0 -8 18 -14 8 -12 3 -17
-19 17 -17 23 5 9 -10 -7
15 7 -18 17 -6 20 27 12
-26 -18 -9 -9 2 11 14 11
-24 -14 -17 1 10 -3 2 -25
7 2 18 1 -5 -3 13 10
-17 14 -6 11 -16 10 12 50
15 -4 1 3 5 9 3 -10
1 7 -35 2 2 -19 23 -12
7 4 2 -14 -3 -31 9 -4
16 -23 18 -34 9 -23 -13 -23
34 1 8 -7 3 -41 -20 -34
->
3 -17 0 -8 18 -14 8 -12
-10 -7 -19 17 -17 23 5 9
27 12 15 7 -18 17 -6 20
14 11 -26 -18 -9 -9 2 11
2 -25 -24 -14 -17 1 10 -3
13 10 7 2 18 1 -5 -3
12 50 -17 14 -6 11 -16 10
3 -10 15 -4 1 3 5 9
23 -12 1 7 -35 2 2 -19
9 -4 7 4 2 -14 -3 -31
-13 -23 16 -23 18 -34 9 -23
-20 -34 34 1 8 -7 3 -41

-48 12 -2 -34
-20 1 -13 -8
-11 7 -13 -3
-43 37 -11 -58
-15 10 -7 -22
-32 28 -6 -45
-27 7 -20 -10
-58 3 -23 -15
-7 4 -5 -7
->
-2 -34 -48 12
-13 -8 -20 1
-13 -3 -11 7
-11 -58 -43 37
-7 -22 -15 10
-6 -45 -32 28
-20 -10 -27 7
-23 -15 -58 3
-5 -7 -7 4

-14 -6 18 -4 18 -41 -46 -50 -47 -20
-19 -15 35 -30 -17 -12 -3 50 22 -32
36 31 -16 -3 -6 -65 8 0 -34 -19
-61 -12 -34 -5 9 33 -24 6 4 43
->
-47 -20 -14 -6 18 -4 18 -41 -46 -50
22 -32 -19 -15 35 -30 -17 -12 -3 50
-34 -19 36 31 -16 -3 -6 -65 8 0
4 43 -61 -12 -34 -5 9 33 -24 6

-43 -45 -45 49 -51 50 52 -52 -54 -53 -55
-9 -12 -13 16 -19 22 26 -27 -28 -33 -35
->
-53 -55 -43 -45 -45 49 -51 50 52 -52 -54
-33 -35 -9 -12 -13 16 -19 22 26 -27 -28

5 13 31 50 64 60 43 24 10 3 0 1 1 0 0 2
64 52 32 15 6 1 0 1 0 0 0 2 10 22 42 59
->
0 2 5 13 31 50 64 60 43 24 10 3 0 1 1 0
42 59 64 52 32 15 6 1 0 1 0 0 0 2 10 22

7 28 -6 2
8 21 3 1
10 -32 50 -1
11 20 5 1
->
-6 2 7 28
3 1 8 21
50 -1 10 -32
5 1 11 20
---
60 -13 -6 14 11 -33
-4 21 18 18 9 22
->
-33 11 14 -6 -13 60
22 9 18 18 21 -4

-29 41 -34 2 -21 -15 43 -35 -61 -60 -7
1 2 2 7 -1 0 3 -2 1 -6 -6
30 -4 6 3 -12 -30 26 17 -30 -19 -25
4 3 -6 -8 5 -1 5 4 -7 0 -6
-10 -3 23 15 6 9 21 11 -14 -2 -20
-26 -4 29 39 20 28 29 9 -30 -9 -32
->
-7 -60 -61 -35 43 -15 -21 2 -34 41 -29
-6 -6 1 -2 3 0 -1 7 2 2 1
-25 -19 -30 17 26 -30 -12 3 6 -4 30
-6 0 -7 4 5 -1 5 -8 -6 3 4
-20 -2 -14 11 21 9 6 15 23 -3 -10
-32 -9 -30 9 29 28 20 39 29 -4 -26

-25 3 -10 -20
3 52 10 2
-65 29 47 19
32 -4 31 7
->
-20 -10 3 -25
2 10 52 3
19 47 29 -65
7 31 -4 32

-10 35 45 -2 4 -37
-26 -30 -27 -26 -27 41
29 35 44 39 -28 14
12 -36 -43 16 13 -26
2 44 54 13 -6 -29
30 31 39 39 -30 18
20 -17 -16 24 -26 36
->
-37 4 -2 45 35 -10
41 -27 -26 -27 -30 -26
14 -28 39 44 35 29
-26 13 16 -43 -36 12
-29 -6 13 54 44 2
18 -30 39 39 31 30
36 -26 24 -16 -17 20

-58 63 -39 -25 -58 25 -10 -30 -2 -9
52 -38 20 -7 34 -20 -6 8 5 -11
->
-9 -2 -30 -10 25 -58 -25 -39 63 -58
-11 5 8 -6 -20 34 -7 20 -38 52

14 -40 42 12 51
-31 -31 17 32 -19
40 5 -32 0 0
-24 3 -10 19 2
11 8 -2 -3 16
-22 -5 3 32 18
7 9 -49 16 -37
-16 41 -12 -39 -14
10 11 -3 -29 -4
-32 -22 -12 46 -38
->
51 12 42 -40 14
-19 32 17 -31 -31
0 0 -32 5 40
2 19 -10 3 -24
16 -3 -2 8 11
18 32 3 -5 -22
-37 16 -49 9 7
-14 -39 -12 41 -16
-4 -29 -3 11 10
-38 46 -12 -22 -32
---
14 47 -49 -54 27
1 50 -37 46 -16
->
27 46

-60 -44 38 46
20 62 48 -51
->
46 48

54 -10
-32 26
30 1
->
-10 -32

-41 41 31 -23 -54
50 -51 32 -51 46
54 53 41 22 -15
-52 21 -19 40 47
->
-54 -51 41 21

-4 64 29
-48 -8 -37
-53 45 -58
-53 -59 48
-55 45 -46
->
29 -8 -53

68 -18
66 -31
-67 13
->
-18 66

50 42 53 57
50 -30 51 50
-48 57 -55 -51
-52 -47 49 -48
52 -56 -53 45
->
57 51 57 -52
---
17 4 -48 -11 -66
10 8 -10 -38 -62
-22 31 5 -43 -18
->
8 -10
31 5

21 18 -54 13 0
45 -10 -12 -33 0
-10 -12 30 -9 0
-17 -14 37 -9 0
-36 -10 41 6 0
->
-10 -12
-12 30

18 -43 -31 57
3 23 4 -30
0 -3 16 -2
-15 -3 3 7
->
23 4
-3 16

17 -13 29 39
32 -15 -35 -1
-14 -22 -61 -57
->
-15 -35
-22 -61

42 -3 -52 -34
27 35 -52 -42
18 -37 12 5
59 -19 -55 -24
43 -41 -27 4
->
35 -52
-37 12

-13 11 7 -32
3 6 36 44
-45 35 -51 -41
24 18 -42 -29
15 1 -44 -32
->
6 36
35 -51

-24 -54 -26 -32 -54
36 -38 28 34 -38
23 -32 18 26 -33
-42 4 -32 -45 5
->
-38 28
-32 18
---
-9 14 60 27
-13 14 -19 31
-8 23 8 15
->
14 60
14 -19

11 0 -44 27 -17
42 53 -12 -40 62
57 39 7 14 -7
11 2 53 48 18
-10 55 -19 -48 19
->
0 -44
53 -12

-8 2 66 -58
20 14 -57 -16
->
2 66
14 -57

-37 -36 -28
29 0 -5
-46 15 5
10 52 29
-33 59 34
->
-36 -28
0 -5

-51 -38 -7 0 13
20 50 37 -18 5
-14 -44 18 -19 49
25 41 26 -35 21
29 1 -26 40 -44
->
-38 -7
50 37

5 -45 28 -44
-31 38 -44 41
14 4 -58 9
->
-45 28
38 -44

-35 -33 14
62 -39 46
->
-33 14
-39 46

-34 -32 -44 -45 -29
-38 -30 -28 -21 -58
15 45 11 53 -13
-40 -41 -32 15 46
0 52 0 -6 -16
->
-32 -44
-30 -28
---
0 31 -57 -32 43 46 -46 5 53 3 -10 -3 -54 35 37 -50
-47 2 46 29 31 -7 44 -24 -6 -39 -4 1 44 -8 9 47
-41 -4 47 41 15 -13 52 -10 -26 23 4 7 49 -21 -10 50
->
-47 2 46 29 31 -7 44 -24 -6 -39 -4 1 44 -8 9 47
-41 -4 47 41 15 -13 52 -10 -26 23 4 7 49 -21 -10 50
0 31 -57 -32 43 46 -46 5 53 3 -10 -3 -54 35 37 -50

-50 13
62 -5
-3 12
41 1
-11 13
-13 -10
28 -14
19 -16
-41 10
11 -8
26 -19
->
-50 13
-41 10
-13 -10
-11 13
-3 12
11 -8
19 -16
26 -19
28 -14
41 1
62 -5

43 49 -31 4 47 -4 -36 25 1
-44 -17 -11 32 3 49 -8 -51 -7
51 34 -1 22 -53 9 -34 33 43
23 25 5 -36 11 45 -4 -23 -15
-17 35 23 -22 -26 16 -47 17 41
-8 48 -10 -40 41 -24 24 -2 -12
-10 15 -4 -49 47 -35 33 2 23
-18 -26 3 -26 45 -24 49 -10 47
->
-44 -17 -11 32 3 49 -8 -51 -7
-18 -26 3 -26 45 -24 49 -10 47
-17 35 23 -22 -26 16 -47 17 41
-10 15 -4 -49 47 -35 33 2 23
-8 48 -10 -40 41 -24 24 -2 -12
23 25 5 -36 11 45 -4 -23 -15
43 49 -31 4 47 -4 -36 25 1
51 34 -1 22 -53 9 -34 33 43

-54 56 -56 -38 -57
-62 49 -48 -54 -58
48 29 20 -41 -15
42 -54 17 -53 53
-68 61 -47 -48 -53
54 -28 -11 -57 11
->
-68 61 -47 -48 -53
-62 49 -48 -54 -58
-54 56 -56 -38 -57
42 -54 17 -53 53
48 29 20 -41 -15
54 -28 -11 -57 11

-37 43 -19 44 -65 47 49 -67 -20 43 -18 43 -62
-63 64 -58 62 -7 64 62 -14 -59 61 -57 61 -57
->
-63 64 -58 62 -7 64 62 -14 -59 61 -57 61 -57
-37 43 -19 44 -65 47 49 -67 -20 43 -18 43 -62

7 -25 6 -24 -17 6 6 -26 7 6 -9 -25
-16 15 -8 10 36 -7 -7 17 -15 -6 39 18
52 -28 -16 -25 -19 -17 -17 -29 51 -17 -4 -29
-17 41 -20 43 -16 -21 -21 39 -17 -20 -32 40
-4 22 -26 10 6 -26 -25 22 -8 -26 -5 20
-22 33 -8 32 -11 -8 -8 31 -22 -8 -23 33
-27 7 -1 -5 0 0 0 7 -30 -1 -9 6
->
-27 7 -1 -5 0 0 0 7 -30 -1 -9 6
-22 33 -8 32 -11 -8 -8 31 -22 -8 -23 33
-17 41 -20 43 -16 -21 -21 39 -17 -20 -32 40
-16 15 -8 10 36 -7 -7 17 -15 -6 39 18
-4 22 -26 10 6 -26 -25 22 -8 -26 -5 20
7 -25 6 -24 -17 6 6 -26 7 6 -9 -25
52 -28 -16 -25 -19 -17 -17 -29 51 -17 -4 -29

60 16 35 -14
50 -26 7 21
37 12 -43 8
->
37 12 -43 8
50 -26 7 21
60 16 35 -14
